Y: rows in a few groups, each row roughly a mix of its group's directions (one row in no group)
Y (102 x 10)
[[ 22  13  23  16  41  -5  13 -48 -20  20]
 [ 33  40   7 -18 -20  10  46   8  28   2]
 [-15 -42   2   1  15 -29  48   2  17  30]
 [  1  22  -5 -42   4  -5 -24   9   4  59]
 [ 26  13 -30  25 -18  41 -13 -20  17  35]
 [ 37  37   6  -3 -50  32   9   9   1  -2]
 [ 54  31 -13  -3  -9 -25  27  -9  -9  29]
 [ 55  -9 -16  -3  41   5   7  16  -9 -31]
 [-13 -41 -31 -18   5 -40  -5 -35  -1 -20]
 [-15  16  28  -8 -64  23  17   3  16   2]
 [-11   0  46  20 -25  30 -23  40  15  -1]
 [-17 -42 -19  28  23  -6 -11 -43 -26   7]
 [  3  15  -7 -28  31 -16 -18  54 -25  18]
 [ 29  12   2   9  -3  -2  64 -17  21 -24]
 [ 14   3  49   0 -23  15  29  22   7 -42]
 [ 54  24 -23  -8  -8  -1  10 -39 -24  14]
 [ 41  18 -30 -15   2 -28  42 -25  -9  -4]
 [ -2 -17  17  14  -6  33 -64  17   1  12]
 [ 29  11 -14  -2  11  -4  63 -31  12 -13]
 [ 18   0  39  19 -25  32  24 -40  22  -5]
 [-43 -22  -2  -6  12  -8  52   2  15  32]
 [ 42  21  -5  -3  23   2  52 -28   9 -12]
 [-41   6 -20  -4  20 -34 -41 -30 -13  11]
 [ 10  23  32 -24  -9 -24  52   5  -1 -28]
 [-53  15  34  16 -23   8 -37  -3   4   0]
 [ 47 -15   1 -10  50 -15  14  20   1 -24]
 [-33 -32  16   4  12   4 -40  27 -20 -35]
 [ -2 -30 -54  11  -7 -15  38 -25   5 -13]
 [ 45  18   2  -1  11   8  57 -21   7 -15]
 [-13 -31 -16   6  23 -22  58   2  15  21]
 [ 40  22   9 -20 -25  10  49  16   2 -23]
 [ 10  48  10 -40   1  18 -17  29  22  21]
 [ 21  47  -1 -43 -16  13  17  12  25 -22]
 [ 34  12  -2   4  17  -3  62 -23  13 -17]
 [ 44  15 -31  -7  -6 -22  32 -30 -20  22]
 [ 17  -4  37  -9  -3  57   2  25 -17 -22]
 [ 18  36  22 -17 -30   0  16  41  28 -23]
 [-47 -15  17  -1  22   9 -48  29   7   0]
 [ 27  22  -2  -9  15   3  51 -20  22 -39]
 [ 12  14 -26  21  -1 -45 -17 -28  -1  44]
 [ 48   7 -27  -9  -8 -20  36 -25 -30   3]
 [ 51 -10  -3  -3  55  -1   4  22  -9 -12]
 [-11  12  31 -20  -8  55  -1  21  23 -28]
 [  4   6  47  -1  40 -28  12 -31 -26  -6]
 [ 19  26  35 -38  20 -11  33  31 -12   9]
 [ -3  -9 -14 -12 -40  39 -15  43  29   9]
 [ -2  -7  23 -10 -56  25  39   7  17  14]
 [ -6 -13 -26 -16  24  24 -23  19   3  57]
 [-27 -32  11  -8  39  30 -41   3 -21  -5]
 [ 35   7   3  18  48  -8 -42  13 -15 -18]
 [ 13  24   3 -15 -41  -3  19  47   7 -35]
 [  9  46  37 -10 -29  26 -23  16  -3  21]
 [-46   6  55   1   9  14 -10  23   9  18]
 [  6  40  -1 -44 -29   1  14  33  27  -7]
 [-60   9  30  -2 -28   5 -29 -11   4  11]
 [ -2   4   6 -23 -58  12  42  -3  20 -14]
 [-13  12  30   0 -43  32 -44  -2 -11  19]
 [-47 -28  18  -5   8  29 -36  25  -2 -16]
 [-19 -37  -7  23  47 -17 -27 -16 -27  -1]
 [ 16  28  -8 -38 -28  14  48   6  20 -16]
 [-12  12  27 -52   0 -24 -13  43  -5   9]
 [ 26  16   9  -7 -26   6 -58 -11 -13 -32]
 [ 18   0  20  20  54  -5  34 -25 -27  -3]
 [-56 -12  11 -12 -44  13   5 -18   7  21]
 [  7   4  41   5  14  27  43  36  24 -10]
 [-19   7 -28   4  -3 -52  28 -16  35 -13]
 [ 15  50   4  32  16 -24  14 -24 -20  26]
 [ 45 -11  -8  -5  12   3  31  15  10 -53]
 [-12 -16   1 -40  28  49  29   7 -12 -14]
 [-11 -28   1  27 -10   5  42 -10   9 -53]
 [-20 -17 -15 -25 -42  20  -2  43  30  -4]
 [ 10  15 -16 -21 -41  22  -5  53  20   4]
 [-43 -15  29   5  -8  34 -25  22  20 -28]
 [-16  41  38 -38 -20  26 -15  12  -1  15]
 [ -7   3  32 -33   9 -15  -3  59 -15 -17]
 [ 26   0 -24  52  16  29 -26  16 -20 -12]
 [ 18  17  15   3  48 -20  35 -31 -25  12]
 [  3 -10 -22 -11  33 -14  63  10  11  17]
 [ 23  48  29 -24  22  16  -6  30  -5  22]
 [-73  -6  13  14  -4  -4 -21 -13   4   6]
 [ -1 -26 -25   3  25 -21  61   3  13  15]
 [ -5  -3  15 -46  23   1  49  20   7  26]
 [  2  -1  16  14  47 -26  26 -42 -25  -6]
 [ 67   1  -8  -2  27 -28  -2   8  -2 -19]
 [-11 -14  47 -15  23 -11 -21  41 -23 -21]
 [ -6  49  36   5 -16  30 -27  20  -4  21]
 [ 13  10 -29  15 -38  20  29 -38  31   9]
 [-12  15 -22  11 -11 -47 -51 -19  10 -10]
 [-48   8  30  -8 -27 -23 -35 -18   5  19]
 [ 18  13   9  37  17  -5 -23 -58 -17  10]
 [ 21  13 -35  37 -14  21 -10 -45   9  20]
 [-31 -40 -10  28  41 -15 -13 -20 -12  23]
 [ -3  18  -7 -44   7 -10 -24  48  -7  34]
 [ 47 -22 -38  -5  22  -6  41   1  -2  -8]
 [-38   7  35 -17 -29  33  -1   6   1  39]
 [-61  -6  26   6 -20   9 -36 -12  -1   6]
 [ -9  27  24  -6  -9   5 -67  -6 -12 -19]
 [-38 -38  17 -26   6  -4  29 -32  23  14]
 [ 16  26  21 -31   9 -19  50  29  -9 -14]
 [-16   7  35   7  -6  58 -31   5  21   6]
 [ -6 -10  11  12 -39  25 -19 -48  31  15]
 [ -5 -17 -21  22  25 -20 -43 -41 -25   9]]
which group is each row in? (one row of each group first)
[ -6 -25 -12  -4   9 -28  64   3  21  13]  (108)
[ 51  30   6  -7  13  11  43 -15   8 -22]  (29)
[-15  -6   8 -17  29 -41  36  21 -20 -34]  (128)

[-44   0  22  14 -31  14 -45 -14  -7  20]  (108)
[  4  10  20 -17  23   2 -54  15 -17  41]  (128)
[ 32  15 -19  -4 -21 -20  43  -8  -3  46]  (29)
[-16   4  33  13  -7  35 -53   8  12 -25]  (29)
[-25   3 -16  27  -9 -57 -20  -5  26  22]  (29)
[ 24   2 -26  12  -6 -42 -36 -29 -31 -12]  (29)
[  5 -27  10  28  32   0 -42 -17 -36 -23]  (29)
[ 16 -12   7   0   9  11  54  -6   0 -53]  (29)
[ 21  39  -9 -20  32 -24 -13  25 -29  28]  (128)
